[108 121 188 115 172 159  60 134 160 124 138 107  54 160 140 164 149 139 181  98] 0 1
[131 166  70 140 141  96 112 212  82 189 195  97  46  95 193 148 150 164 121 176] 2 3
[ 74 111 199 178 116  66 118 128 142 108  95  97 139 239  80 107 144 164 154 152] 4 5
[ 96 147  97 182 142 147 111 157 160 111 174  72  49 110 158 124 148 181 139 161] 2 0
[ 92  97 150 120 150 108 110 122 165  89 106 144 146 147 111  95  50 149 149  91] 6 7
[117  25 169 217  48 159 180 117  92 120   6 104 106 159  71 141 166 167 127 119] 8 5
[172  97 131 105 143 177 179 168 118 180 163 156 154  87 149 219 103  38  41  39] 9 7
[207  91 206 183  71 159 148 112 161 144  57 127 110  93  76 160  78 128 139  74] 8 10
[ 90  97 157 158  89 142 116  90 124  96  82  81 129 143  95 122 172 145 166 172] 11 8
[136  46 189 170  86 155  80 149 147 101  54 105 106 155  61 119 114 155 156 111] 8 6
[174 105 120  88 151 180 106 187  99 198 157 147  93 129 176 210 129 101  79  60] 9 1
[ 71 159 194 176 187 106 111  80 255 111  89  89 102 215  70  27 141 193 124 178] 12 4
[130 128 212 124 168 113  90  99 205 119 110  93 124 160 101 133  37 134 130 114] 4 10
[ 63 102 153 116 136 195  81 128 181  19 126 107  85 154  94 109 114 170 218 204] 0 11
[128 140 229  85 147  78  52 137 160 162 132  93 104 188 171 162  95 110 106  85] 1 4
[ 81 115 121 172  95 126 140  80 128 109   6 116 103 197  84 122  93 164 152 158] 13 5
[ 95  77 203 178 104 128  68 111 205  98  76 113  78 187 124 127 152 127 168 135] 14 4
[117  75 147 144 106 177  79 148 167 134 113 104  78 138 131 129 170  98  80  85] 14 9
[194 126 118  97 145 189 153 157 122 209 184 156 128 109 158 139  96 120  69  74] 9 10
[ 91 148 108 150 115 101 124 173 171 145 172  92  79 133 156  85 130 156 153 150] 2 6
[ 69  94  95 120  75 123 156 136  80  72  52 105 169 210  99  76 135 189 193 205] 11 5
[155  61 147 117  87 159 162 138 186 115 124 123 152 121 126 140 117  66  97 170] 15 7
[132 132  81 140 112  99 119 102 114  72 149  99 115 135 140  76 139 135 160 223] 11 2
[140  94 140 111 109 170 147 131 180 113 140 125 111 182 111  56 134  98 123 198] 15 12
[ 50  77 114 162 108 102 152 116 137 147  57 130 129 218 104  80 129 178 155 143] 5 12
[111  98 117 157 122 180 190 128 122 173 101 123 119 167  94 131  95 150 163 117] 5 10
[147  91 179 112 108 184 177 147 248 113 130 109 110 173 115  54 190 122  88 222] 15 12
[ 97 112 114 114 123 152 121  84 129  64 119 101 161 126 103 164  91 103 131 170] 11 7
[102 131  69 215  91 105 188 181 106 163 163  93  36 166 162 133 158 187 139 168] 2 5
[106 164 187 193 160  51 138 149 185 117 173  74  82 173 153  83 136 146 132 168] 4 2
[ 84  86 138 143 108 134 157 138 138 118  71  93  79 202 100 104 133 176 133 126] 5 4
[107  82 174 157 131 137  71  78 155 116  61 100  98 180  98 105 107 114 164 161] 14 13
[179 104 148 145 112 147 120  88 164 117 100 108 131 162  70 148 112 124 123 199] 13 15
[148  83 172 135 111 121  87 132 125 184 122  97 117 162 177 186 152 114  70  46] 1 8
[123  81 152 124 114 216 127 129 207  68 124 122  56 147 116 118 156 131 196 197] 0 15
[104  96 222 107 147 140 171 170 192 135 126 118  99 160 100 125  55  87 147 131] 16 0
[123 140 230 125 150 112 119  75 193 119 122 110  99 147  87  92  68 124 156 122] 4 10
[127 157 112 189 150 100 119 139 182 184 179  65  91 136 151  62 139 168 144 155] 12 2
[ 72 118 112 198 155 103 140 134 192 130  87 130 140 192  82  29 135 184 133 137] 12 5
[ 68 121 192 172 147 140 131 112 192  84 132 153 103 119 103 194  81 106 202 123] 0 7
[125 140 220 122 144 110  69 120 159 127  72 115  84 192 150 142  98 122 112 113] 4 1
[200 149 137 100 132 182 130 131 162 202 146 111 120  63 141 128  61  99 116  99] 10 9
[ 96 110 137 137 159 141 138 110 105 122 135 119 153 102 126 172  56 109 113 126] 7 11
[137  70 127  81 119 145  81 185 180 182  79 167 101 165 111  73  83 119 176  81] 6 9
[132 186 112  48 149  74  39 193  75 194 120 113  40 109 158 172 141 107 100 158] 3 1
[136  95 165  94 113 171 205 137 161 111 157 131 168 130 105 213  94  60  75 113] 7 15
[196 159 186  73 148 155  92 120 120 184 138  90 138  93 154 187  50 110  93  34] 1 10
[140  75 180 200 141 115 100 118 209 147 106  66 128 169 110  91 166 171 142 147] 12 8
[ 74 100  98 172  62 133 177 157  97  87  54 107 127 204  82 103 127 175 134 177] 5 11
[138  49 156 165 133 122 204 198 119 184 112 149 124 158 137 147  81 149 119 115] 16 5
[ 69 134 169 125 126 146 139 117 191  66 119 139  87 117  96 193  93 138 149  92] 0 7
[ 89 172  74  57 170  99  86 189 111 103  55  84  37 155 105  67 157 159 132 235] 3 11
[192 136 133 122 137 145 136 145 125 187 159 121 116 135 118  99 157 146  85 124] 9 12
[ 84 128 179 116 151 121  55 146 153 105 109 112  72 123 145 143 121 150 169 110] 0 1
[148 107 207  86 141 102 121 170 150 187 147 120 157 116 158 216  52  86  89  59] 1 16
[ 62 121 156 120 152  77  94  98 152  14  75 101 136 199 100  53 115 156 181 255] 11 4
[126  62 128 145  81 166 174 179  92 162  81 136 137 192 147 146 136 153 122  96] 5 9
[ 88 140 231 107 144  70  87  89 162 130 102  89 125 216 137 152  92 131 115  92] 4 1
[136  92 156 147  90 155 114 111 126  70  49 101 119 120  95  97 157 166 142 166] 8 11
[125 181 126 120 137 101  89 179  99 177 151  55 109 132 209 184 139 134 122  67] 1 2
[ 94 137 126 153 132 110  56 115 215 121  91 101 134 192  83  70  87 159 173 137] 6 12
[152 201 125  89 152  89  54 178 114 193  83  88  81 111 162 205 125 132 100  92] 1 3
[161 165 136 141 152  91 186 234 117 192 212 130  98 111 164 163  67  99  95 110] 16 2
[ 63  32 128 152  96 174 142 137 136 133  48  99  85 246 107 109 144 169 135 117] 5 14
[ 71 119 232 122 150 112 134 163 186 147 138 127 114 195 111 115  97 102 137 109] 4 16
[116 133  75 169  96  89 182 166  67 154 164 106 114 175 166 145 154 167 153 163] 2 5
[104  86 134 122 141 117 151 103 137  64  91 126 172 108  91 173  64  89  95 138] 7 11
[157 145 138 126 104 190 185 138 139 145  73 125 154 122 111 155  46 162 163  54] 10 5
[109 138  89 117 143  85  80 156 179 115 122 104  88 136 135  74 111 171 215 135] 6 2
[ 39  95 186 107 145 155  55 132 228  57  45 130  58 159  69  72 112 187 255 147] 0 6
[ 95  98 134 189 158  86  45  98 236  91 108  69 119 210 104  62 168 158 131 152] 12 14
[135 126 148 215 100 103 132 127 112 138 161  91  61 114 156 139 165 152 136 131] 2 8
[166  95 110 216  81 143 135 134 105 119 130  43  54  94 141 141 176 126 139 138] 8 2
[ 94  99 127 116 114 160 103 120 150  48 121  94 116 140 123  85 124 179 198 211] 11 0
[138  74 159 171 104 129 117 122 150 122  44 126 124 158 107 127 157 132 173  91] 8 6
[ 33  84 129 175 122 134 214 140  80 146  53 144 151 186 116 174  98 130 103  94] 5 7
[110 138 180 104 145 152  69 160 150 129 125 108  86 142 180 199 129 136 171  86] 1 0
[131  87 148  75 141 173  80 178 181 177  58 164 110 159 119 111  79 130 166  67] 6 9
[ 93 102 107 111  65 128  78 128 172  70  58 140 139 183  83  95  88 139 198 172] 6 11
[129  59 255 190 117  66 117 114 206  79  46  63  88 202  68  75 142 144 131 112] 4 8
[106  82 189 110 135  94 100 111 204 108  69 119 127 209 115  80 100 141 197 126] 4 6
[170  86  90 123 107 191 128 137 122 119 128 122 129 110 171 131 175 147  84 134] 9 11
[136 176  75 142 128 113 141 163 119 154 186  98  66 130 173 156 156 115 124 176] 2 3
[115 109 118 135 113 164 198 145 120 147 102 113 157 187 120 135  62 178 158 127] 5 10
[150 173 184  94 166 131  90 117 186 188 106  81 127 149 152 125 102 127 106  80] 1 12
[112 160 113 102 160  91 120 135 129 162  37  88  58 174  57 117 125 147 144 205] 3 13
[136 103 169 112 141 131 148 196 137 126  93 154 165 174 132 126  42 114 110 183] 16 11
[112 101 160  80  99 144 102 154 184 174  99 167 121 154 119  90  77 116 162 108] 6 9
[120  90 140 101  83 189 154 140 164  58 104  94 117 165 121  99 137 120 112 222] 15 11
[110  99 143 108 145 105  74  87 137  48  75 120 134 181 104  63 122 154 150 184] 11 4
[145 133 193  95 169 108 129 149 173 161 140 135  73 185 128 132 133 114 103 123] 4 9
[108 147 125 133 134 144  92 156 175 102 177  97  65 133 135 140 170 151 163 150] 0 2
[203  79 122  46  64 209 206 179 136 145 184 141 117 114 148 128 168  73  83 153] 15 9
[200 142 149  38 121 165  85 188  80 199 152 132 112 129 226 233 133  89  79  25] 1 9
[123  62 113 126  71 183 184 201  79 195  93 113  99 164 136 148 154 170 117  76] 5 9
[114 104 187 102 125 110 103 163 218 136  75 154 142 138 100 110  40 122 156 105] 6 16
[ 73 136 183 191 176 140  84  91 237 101 115  98  81 190 103  77 129 189 186 202] 0 12
[111  48 146 217  67 143 171 147 127 117  22 100 101 164  78 144 162 171 132 128] 8 5
[157  94 146 219 104 118 168 159 111 169 126  60  73 121 145 141 159 157 122 121] 8 2
[187 108 159 124 134 157 155 162 103 196 160 182 155 108 147 228 114  57  55  52] 9 7
[142 117 114 146 122 157 183 132 136 185 126 124 128 123 104  96  58 150 155  95] 10 5
[226  62 129  91  84 221 176 195 137 164 194 171  84 153 168 125 175  61  93 130] 15 9
[ 83  73 123 132 101 157  51 111 172  48  80  89 124 204 139  82 159 146 155 202] 11 14
[ 59 110 111 178 153 118 117 114 173 142 112 101 124 197 119  54 163 163 150 168] 12 5
[209 136 112  95 149 213 142 136 145 203 176 109 120  38 112 161  58 108 118  77] 10 9
[ 58 102 126 103  86 117  68  88 184  11  30 109 165 163 118  37 104 159 207 241] 11 6
[131 181 111 232 135  95 111 125 155 162 208  48  66 136 202  59 157 179 120 166] 2 12
[126  97 204 236 102 104 119  89 170 140  61  76  99 138  63 114 170 162 125 150] 8 12
[190 151 202 107 165 178 180 156 174 186 168 141 141  88 121 154   8  86 107  72] 10 16
[113 109 136 105 132 150 164 153 125 102 106 138 171 143 125  74  80 120 131 177] 11 16
[101  58 151 157 135 140 106 184 189 144 121 118 123 153 137 117 111 101 123 103] 14 16
[136 102 126 152 102 127 185 135  91 152  76 127 136 144 118 122  89 156 129 137] 5 10
[173 185 166 135 188 129 113  76 225 168 160 103 132 107 101  71  63 145 151 127] 10 12
[164 148 156  70 142 147  95 136 217 126  92 108 128 105  83 111  22 153 160  87] 10 6
[175  90 149  65  85 139 120 148 143 164 155  83 108 148 185 210 145  87  68 105] 1 15
[177 156 155 152 166 130 110 105 197 157 137 103 142 128 117  70  69 163 101 144] 12 10
[144  81 165 116 138 114 149 194 179 161 105 138 143 157 112 121  56  83 161 103] 16 6
[153 156 164 111 171 215  96 114 228 124 161 100  92 112 106 119  28 160 175 119] 10 0
[146 131 111  92 132 141 140 217 139 153 119 109  95 127 115 135 179  78  89 211] 15 3
[164 173 159 111 154 165 119  41 172 158  57 105 120 126  66 130   0 148 171 151] 10 13
[103 116 162 145 134  84 104 140 188 103  74 105 107 220  93  64 108 144 197 122] 4 6
[164 116 166 115 114 117  71 134 110 179  62 115 137 132 156 208 138 112  91  41] 1 8
[144  88 143  95 117 131 103 157 167 118  96 153  94 138 113  94  99 119 170  94] 6 9
[ 71 114 189 164 139  57 106 135 160 101 166 103  86 171 129  90 178 117 151 169] 4 2
[ 70 116 120 105 131 163 106 128 139  53  95 133 150 174 106  85 128 164 160 183] 11 0
[ 59  53 139 130 104 149 131 141 143 129  19 166 125 228  98  98 111 192 191 132] 5 6
[180  47 182 211  61 189 128 156 102 164  66 108 109 134 103 152 181 122  95  69] 8 9
[ 96 150  90 119 112  83 163 201  76 187  18 109  47 146 116 126 143 157 149 155] 3 5
[120 134 182 121 147 122 113  92 224 131 114  86 127 148  97  92  43  81 137  95] 10 4
[110 125 155 134 108  82 106 190 120 161  65  99  65 130 105 139 158 162 132 168] 3 8
[124 116 169 121 133  90 146 100 209 111 101 122  82 224 110  51 149 108 108 186] 4 15
[ 93  84 119 159 113 113 153 161  87 115  71 117 113 205 119  98 155 155 149 164] 5 11
[125  53 149 174  66 129 135 116 145  78  59 102 113 166 107 109 140 164 159 160] 8 11
[196 111 146  92  75 217 185 137 209 134 125 133 146 115  91 149  97  52  92 143] 15 10
[108 165 105 183 128 142 148 126  97 161 214  88 118 121 192 187  93  97 107 102] 2 7
[ 66  75 114 141  94 117 144 172 135 166  45 148 103 191 104 104 100 190 192 114] 5 6
[148 151 101  51 156 103 129 234 120 221 132 137  48 104 155 142 157  91  91 115] 3 9
[160 174  89 158 139 149 165 155 153 176 201  83  83 113 150 112 101 116 116 124] 2 10
[ 95  99 174 174 134  96 133 137 129 134  81 116 107 203 102  86 105 136 147 131] 4 5
[ 80 142 150  99 161 127  63 166 168 111  92 117   0 166 112 127 143 154 206 214] 0 3
[ 90 139 174 143 187 134  97 107 255 117  98 123  84 164  94  32 115 169 196 160] 12 0
[192 138 186  84 143 163 175 145 176 209 169 129 152  75 121 119   0  82 100  50] 10 16
[181 124 154 112 139 169 142 160 134 190 134 160 129 104 148 207 109  91  69  56] 9 7
[ 66  91 190 146 127  76 157 135 161 120  62  94 106 220 103  75 133 147 148 154] 4 5
[163 147 141 148 158 163 133 128 194 205 154 113 103 171 125  90 181 132  77 103] 12 9
[ 93  94 132 166 120 127 126 110 189 155  89 132 114 191 127  80 156 167 138 148] 12 5
